In the rows, zero is written as 128.
Rows swapped in pairs by one turn or mirror: which row each one swaps with
dos: 131 127 129 127 129 159 175 154 120 138 145 101 135 138 147 127 134 139 160 124 131 117 146 152 112 147 107
kepiz: 74 123 112 139 159 140 140 164 150 118 133 156 116 121 117 113 117 144 132 134 125 134 126 117 107 117 138
tatu: 107 145 115 147 171 143 94 119 125 126 109 141 117 145 163 121 143 136 127 103 128 111 148 106 115 103 107
Luni: 115 171 168 134 160 151 139 144 123 151 152 143 133 113 126 158 125 95 118 114 142 116 126 147 107 125 113
pani: 102 136 104 129 133 132 132 122 108 120 137 152 129 97 135 97 96 125 160 111 161 146 157 108 130 99 87
goto: 116 138 160 121 135 132 172 135 120 125 134 139 155 142 117 137 99 146 169 134 151 141 103 135 124 113 153
raleb: 106 116 140 131 186 147 140 132 118 111 113 141 113 129 142 135 95 151 119 104 149 133 95 130 143 97 107
Koli: 127 149 139 100 160 138 143 153 92 114 129 127 134 139 123 138 168 120 142 122 124 122 164 116 144 156 118
let: 87 151 108 121 110 154 142 135 121 136 97 138 124 123 115 131 126 148 90 122 108 111 115 104 135 134 120
Vufez: 110 137 128 158 163 152 184 111 120 121 138 156 138 115 132 131 120 140 117 98 113 131 111 140 93 145 127
Besa: 109 152 133 152 162 140 95 123 120 134 121 165 120 133 144 117 143 132 142 98 115 87 149 120 107 101 108
voda: 149 148 152 119 141 130 158 120 109 137 110 133 168 135 137 141 129 136 152 113 158 181 127 123 142 118 116
rufu: 111 113 138 124 115 126 148 134 121 125 123 145 140 135 124 129 124 101 127 161 113 122 136 111 170 127 97
dilov: 115 146 159 126 146 150 137 140 128 137 116 86 116 142 136 110 130 151 124 128 137 112 139 137 122 169 125
Vusot: 132 142 130 89 142 149 139 133 112 152 128 140 139 133 154 153 119 149 142 108 126 126 68 124 126 112 126
nomod: 127 126 147 125 170 160 137 123 143 117 101 143 107 135 129 137 95 136 104 107 151 139 108 114 124 104 101
zagek: 138 148 117 114 156 121 144 137 81 134 160 132 115 117 102 129 124 146 161 152 167 119 121 124 117 107 133
sego: 108 142 133 151 170 134 153 142 91 152 118 166 176 117 117 107 134 147 147 119 114 152 139 120 112 136 120
mugeb: 129 144 149 99 128 125 151 103 94 148 137 141 164 111 106 119 132 139 129 73 137 135 144 110 121 105 116
mikir: 124 141 108 128 132 151 114 123 143 159 119 123 165 88 118 104 120 115 128 113 161 119 119 157 115 117 119
Kam: 135 126 167 111 157 144 158 140 121 127 140 156 95 143 126 144 108 138 113 122 114 123 151 122 152 128 126
nibo: 147 153 169 95 133 159 129 108 107 114 131 136 139 115 147 113 134 148 146 145 167 129 136 156 133 107 130
ven: 140 136 157 103 136 121 132 111 112 129 131 146 136 123 132 130 101 148 159 110 139 149 84 122 140 162 126
fov: 133 148 141 133 115 138 147 113 105 114 118 155 132 101 93 123 164 148 158 100 173 127 142 133 122 154 123
dizib: 109 139 149 134 133 148 132 116 138 123 114 126 107 113 101 140 131 115 98 136 139 110 98 84 140 124 111
Fifin: 153 112 129 127 128 176 135 105 115 122 136 142 139 108 141 121 103 131 139 130 89 119 113 131 122 122 134
gufor: 103 137 109 122 135 129 136 118 110 133 135 149 136 93 136 95 96 121 162 117 152 143 155 105 133 94 88
zigim: 97 107 137 125 114 114 139 113 129 135 164 140 134 122 121 147 121 118 104 127 132 90 129 131 135 136 137
vazef: 121 161 86 113 159 138 152 109 132 113 132 128 146 118 157 127 145 146 134 152 159 126 110 111 117 133 135
nopof: 98 112 145 124 180 135 151 130 104 114 124 146 124 133 150 124 101 154 126 104 150 137 92 133 150 95 110
susar: 98 136 112 135 104 152 134 147 109 117 130 136 116 104 102 97 130 133 146 107 150 94 138 118 96 151 130
Govof: 95 142 102 127 152 138 109 127 150 139 119 139 165 131 122 120 111 121 142 162 124 119 127 120 114 117 147
kadap: 116 131 123 138 108 135 143 140 101 113 134 160 124 95 107 116 153 147 162 111 154 100 143 133 110 160 139
Dise: 86 147 148 129 142 139 131 128 112 125 110 142 129 88 135 151 136 99 129 123 139 112 92 88 152 135 111
mugo: 118 127 156 94 124 158 125 124 105 108 137 132 142 113 107 109 105 110 130 116 129 130 94 137 115 104 146
gogin: 122 149 155 110 146 143 141 152 110 148 131 133 160 138 137 156 135 160 105 155 130 107 141 123 106 152 117
ret: 115 167 130 121 115 141 142 115 151 95 134 104 133 136 114 101 118 127 133 139 131 144 133 135 111 105 128
pemim: 125 172 113 105 149 178 156 144 118 135 113 138 130 136 152 113 150 145 147 111 127 146 149 123 154 131 134
Kaz: 108 147 126 114 154 107 156 106 103 146 95 126 113 121 136 125 118 138 105 152 153 126 142 119 130 152 91
pefu: 132 143 158 149 135 106 142 107 134 120 112 170 121 142 134 100 125 124 142 116 157 120 100 152 101 135 136
Tase: 80 155 148 132 138 152 136 129 117 126 111 133 123 95 129 143 133 109 122 135 135 114 88 90 152 122 111
serom: 115 162 109 108 139 125 118 146 88 131 116 125 91 123 104 133 148 126 120 130 158 103 130 142 133 142 99
gib: 151 135 117 114 145 119 156 139 100 123 106 136 152 119 147 126 94 148 125 134 167 161 130 136 125 108 144
Dezo: 163 125 130 126 156 146 135 116 120 102 112 143 130 124 135 130 137 157 154 121 178 131 160 141 109 140 97
Kosi: 138 124 132 128 129 151 119 128 132 131 123 123 125 170 110 137 117 154 104 140 117 114 135 139 98 126 127
kiz: 116 156 139 153 158 128 105 114 116 143 134 165 121 118 111 120 145 122 147 100 125 78 140 134 105 104 109
mok: 104 150 149 134 147 152 154 141 111 136 125 166 122 131 148 129 92 118 172 97 125 104 109 154 129 133 90
movi: 90 140 117 120 106 127 130 124 92 140 88 131 129 114 143 149 131 133 161 115 128 128 144 132 164 101 115
tebe: 141 117 121 127 156 139 123 140 129 101 134 145 142 118 160 127 133 152 138 120 178 118 158 159 118 147 99
vur: 112 125 138 158 143 129 131 112 106 132 148 141 152 139 124 125 160 131 119 159 135 101 155 151 101 124 133
Dosol: 118 154 137 121 130 137 127 111 141 113 150 118 136 168 106 121 146 119 140 132 120 97 139 109 128 104 105
Lasi: 134 152 140 153 161 145 135 141 119 108 110 147 136 165 141 154 117 137 112 142 115 124 132 164 113 131 110
tural: 123 122 141 154 84 135 117 164 111 129 127 160 129 128 149 102 143 129 125 118 115 115 124 123 122 111 109
nup: 141 134 158 148 131 116 138 136 102 124 127 136 119 95 119 123 123 81 142 100 157 121 95 143 128 122 117
Zunu: 121 137 136 149 84 135 118 165 110 142 139 156 126 134 149 107 130 131 124 119 121 112 113 111 117 112 101
situp: 124 114 124 119 153 136 123 137 129 107 143 141 146 128 167 129 134 147 127 124 165 104 160 164 120 148 105
matid: 150 155 144 117 154 109 142 111 95 126 122 148 145 116 127 148 146 151 119 95 99 142 141 104 120 133 121
Tul: 113 139 151 113 114 137 128 130 91 142 92 160 149 126 121 104 160 152 133 102 143 113 131 156 128 108 152
dedip: 90 160 155 127 136 125 156 122 82 130 144 139 149 133 130 110 175 151 138 120 167 128 111 133 151 116 118
Vazu: 87 146 128 116 148 114 157 119 107 149 138 173 150 130 119 133 122 124 116 127 157 163 115 116 145 101 136
Lukiv: 102 132 123 139 109 141 139 144 96 108 131 148 116 100 100 102 150 146 157 115 160 98 135 133 106 154 134
ruti: 105 157 115 119 144 119 139 125 115 148 143 144 128 90 113 98 112 110 146 125 163 131 145 98 139 96 86
Pamem: 156 136 127 131 156 141 136 117 114 104 112 140 138 123 142 136 135 154 158 116 180 126 166 144 111 151 103
gelip: 109 147 132 157 166 140 90 122 114 126 117 158 118 127 150 125 140 130 135 96 122 90 147 114 109 99 108
bod: 137 138 132 157 104 130 156 116 112 107 110 145 167 106 136 119 158 128 177 118 136 124 118 122 137 137 133
detor: 134 136 115 102 147 134 132 153 99 152 119 124 124 110 170 103 115 145 147 135 160 79 129 114 120 124 115
lerol: 99 160 141 134 146 140 129 120 97 123 107 145 137 98 133 148 142 104 156 110 135 115 93 80 145 136 105
lozos: 90 134 96 128 149 129 164 130 134 126 117 134 133 106 150 112 126 161 126 163 139 118 134 99 150 109 120
zaz: 105 140 141 158 138 140 148 116 133 122 124 194 159 103 150 126 141 155 140 104 117 115 122 158 112 128 124
maz: 104 134 132 134 170 134 121 119 104 124 116 155 174 76 151 141 152 146 160 138 136 140 130 130 110 129 114
Mub: 133 137 104 155 179 127 142 143 108 146 125 152 126 140 98 125 146 138 152 116 115 122 113 115 153 132 93
Dis: 124 130 144 132 166 157 136 127 135 115 108 143 106 136 129 130 84 138 102 112 150 134 96 107 121 107 104
Mima: 96 147 121 131 106 124 137 120 89 150 99 123 131 117 143 155 129 133 174 108 136 117 146 134 150 106 116
lor: 113 119 107 139 133 138 130 104 109 117 134 156 138 107 142 99 95 130 157 95 147 160 150 121 115 108 92

detor swaps with -> mok
rufu swaps with -> Tul
gib swaps with -> Lasi
pefu swaps with -> Kaz
lerol swaps with -> susar
zagek swaps with -> Luni
voda swaps with -> Kosi
dizib swaps with -> fov
mikir swaps with -> Mub
nup swaps with -> serom
Koli swaps with -> mugo

